In the rows, zero is written as 128.
Each row of R is roughly a mix of the hidden directions of one of 3 groups; some rows fit no group.
R (101 x 14):
[[108 117 131 145  98 131  93 173 132 140  73 155  90 170]
 [105  93 109 142 179 134 120 140 160 158 195 123 133 147]
 [106 106 162 114 162 124  85 123 155 118  83 107  83 165]
 [ 93 133 130  88 130 141  94 161 199 124 138 142 105  99]
 [ 81 152  88 144  91 101 108  87  90 157 112 133 124 104]
 [154 129 112 111 120 158 147 185  99 170 145 137 183 118]
 [125 110 149 157 170  97 154  71 105 127 178 105 127 119]
 [130 168  64 120 113  89 143  86 137 113 141 110 141  89]
 [ 73 136 112 107 125 112  72 131 167 137  93 120  85 124]
 [104 161  93  85 118  77 116 145 162 126 125  99 112  86]
 [164 116 139  89 102 155 131 123 108  98  99 156 152 191]
 [103 112  99  77 163 122 111 110 164 128 184 108 145 152]
 [129 139 172  76 129 102 121 103 149  75  97 103  97 125]
 [133 119  92 181 138 146 141  65  96 144 154 145 156 137]
 [124 117 112  89 138 133 135  84  80 160 166 138 184 128]
 [ 88 141 154 109 120 138  80 122 151 131  72 137  89  91]
 [137 137 130 151  96 150 114  90  86 131  56 162 127 133]
 [104 130 147  89 136 142 119 128 196  85 176 123 113 118]
 [124 128 123 116 140 155 136 148 198 105 193 140 132 104]
 [161 117 136 181  97 135 151 179 116 114 114 150 115 178]
 [ 90 109  89 118 136  95  93 167 119 187 122 125 120 161]
 [130 123 207 148 118 177 134 108 115 106 122 157 118 101]
 [119  95  94 132 190 125 112 117 116 193 146 123 152 138]
 [121 106 166 104 181 161 125 129 172 128 180 126 134 102]
 [131 125 171  95 144 136 106 177 180 108  92 118  93 121]
 [175 123 106 143 120 161 150 107 107  99 123 125 163 194]
 [114 144 114  90 125  62 111 149 112 155  81  98 109 108]
 [122 138 135  75  99 145 142 180 133 135 179 144 162  99]
 [ 92 125 171 106 136 136  88 117 132 155  85 154 101  77]
 [151 156 124 127  95 161 144 207 138 110 121  92 142 134]
 [138 146  69 191  92 120 147 145  93 150 124 125 142 142]
 [158 122 153  87 184 144 148 103 136 125 159 107 164  88]
 [144 127 145 170 117 147 137  79  59 137  89 138 142 135]
 [123 103 136 206 124 141 137 127  82 163 138 158 126 149]
 [179 102 174 133 181 158 156 151 119 145 138 132 154 109]
 [ 88  99 131 107 148  87 128 130 142 150 205 145 121 124]
 [164 130 169 131 151 166 116 138 139 106  54 107 114 134]
 [160 124 193  89 152 120 136 106 105 101  83 103 124 126]
 [118 107 175 118 171 119  99 112 160 105  92 105  81 149]
 [113 133 107 142 101 122 138 177 160  97 177  98 115 177]
 [161 103 190 136 174 165 147 136  93 148 128 115 152 119]
 [147 141 101  95 127 114 160  77  99 113 172 109 177 122]
 [141 147  74 133  83  94 139 121 121  92 115 114 126 186]
 [142 118 105 174 165 143 103 147 182 130  83 126  94 145]
 [ 79 106 108 121 123 142  90 133 174 121 158 145 107 184]
 [103 148 135  78  97 124 148 132 114 116 197 105 159 108]
 [152 125 144 162 144 159 106 124 139 116  45 125 101 147]
 [107 113 203 108 158 138 120 140 146 136 145 136 108  74]
 [102 113  77 146 133 102 127 124 172 126 194 147 116 153]
 [130 116  54 132 132  73 128 142 135 147 143 128 128 177]
 [124 103 104 145 160 141  92 178 174 160 100 145 105 154]
 [135  88 128 143 128 140 139 178 115 150 170 155 144 191]
 [117 171 122 105  77 155 103 139 130 102  66 102 122 127]
 [108 157 113  91 115 123 103 180 167 145 101 122 115  74]
 [144 112 184 123 163 168 134 122 102 161 124 150 151  77]
 [140 122 109 182 161 143 157  82 131 125 188 123 148 112]
 [120 126 115  76  82 108 124 167 128 106 137 131 130 194]
 [147 124 115 137 138 161 144  48 100 119 148 146 170 131]
 [113 113  87 127 129 148 118 108 100 140 154 104 162 202]
 [108 138 100  63 130 106 122 167 153 129 166  82 143 138]
 [164 120 146  63 132 158 132 108 140  82 120 134 155 168]
 [100 152 119  91 101 160  88 164 183 116  99 131 111 112]
 [102 112 178 153 121 150 112  61  92 115 111 145 110 147]
 [160 133 122 141 174 139 149  65 106 139 130 114 162  82]
 [148 161  89 160 128 148 143 155  99 153 112  69 160 108]
 [134 122 129 178 115 127 162  92  84 145 169 170 148 101]
 [ 92 123 111 123 129 111  98 195 166 170 128 146 101 108]
 [166 105 103 161 138 136 164 122  90 141 166 139 169 172]
 [127  94 129 181 140 130 151 107 120 121 193 145 129 176]
 [113 139 155 141 149 139 134  78 111  97 146  51 128 137]
 [145 116 114 123 147  95 139 216 133 170 136 117 131 127]
 [133 155 162 109 126 151 128 101 115  82 100  56 130 135]
 [128 139 136 170 119 120 126  55  99  99  84 114 106 142]
 [163 120 118 151 176  76 136  86 145 109  92 109  98 132]
 [126 120 170 121 128 159 110 207 130 158  92 133 118 117]
 [169 160 146 128 128 183 153 153 144  94 121  89 153  96]
 [139 178 118 162  77 175 145 133 113 108 112 112 147  89]
 [151 100 147 105 163  96 120 147  86 176  75 132 131 141]
 [157 109 105 118 161 123 159 113  91 155 177 120 183 141]
 [184 122 119 162 127 119 151 128 116 142  85 193 130 104]
 [187 122 149 169 130 147 174 128  78 133 122 145 159 122]
 [125 167 106  93  67 121 148 140 145  97 161 148 143  90]
 [109 127 108 177 101 165 138 129  88 166 171 154 160 124]
 [183 135  97  93 149 120 164 164 153 113 156 103 165 130]
 [115 117 185 145 142  96 133 146  77 169 111 118 109  90]
 [129 173 103  73  71 109 134 134 145  85 121 118 133 112]
 [132 153  77  92 123  72 128 109 133 106 112  76 128 147]
 [111  91 207 124 161 152 124 116  91 147 148 125 131 135]
 [142 120 110 123  80 131 140 124  69 134 123 160 160 185]
 [117 115 101 131 160  92 150 133 151 144 211 121 137 110]
 [ 97 148 110 107 122 132 121 110 195  94 177 129 116  93]
 [137 129 122 155 126 136 131  42  81 130 101 150 143 123]
 [142 133 130  96  94  86 126 126 147 108  89 195 101 110]
 [141  97 139 166 165  83 161 118  86 164 167 134 133 121]
 [150 109 162 144 151  97 151  69  66 134 117 132 134 128]
 [ 93 145 128 117  99 146 116 165 188  87 165 109 105 140]
 [131 118 127  83 171 116 139 117  99 172 165 111 173  93]
 [169 115 109 187 131 145 170 126  94 134 160 137 161 155]
 [126 136  90 105 159  70 134 117 167 108 158  79 116 130]
 [117 113  76 122 134 105 119 178 170 164 162 167 126 127]
 [162 133 192 105 114 161 161 124 100 106 136 148 155  92]]

Here is one row of each group, with its name. Which group are the others in?
[ 99 152 144  71  84 106 105 157 152  99 101 118  98 124]
B
[ 94 154 168 147 101 147 138 148 151  99 173 105 107  81]
J
[159 102 165 120 193  96 161 112 116 134 162 107 138 109]
P

[118 118 150 113 196 145 116 108 161 148 150 111 131  71]
B
[179 155 142 160 136 106 173 136 112 115 109  97 129  73]
B
[193 132 163 130 163 125 172 126 143 101 126 126 135  80]
P
[176 141  58 127 118 142 151 136 141 109 136 122 169 165]
J
[121 104 128 136 149 108 145 184 103 185 180 125 146 123]
B
[ 99 133 155 124 130 131  97  94 110 160  78 156 111  71]
J
[135 142 131 147 145 110 162 143 172  94 189  90 117  95]
B
[ 95 122 103 143 108 100  90 104  96 156  73 143 103 161]
J
[104 139 161 114 134 160 113  70 116 137 123 146 136  60]
B
[146 137  97 128 182 113 144  74 128 138 148  90 155  89]
B
[107 134  94 147  88 101 109 152 103 135  91 108 108 189]
J
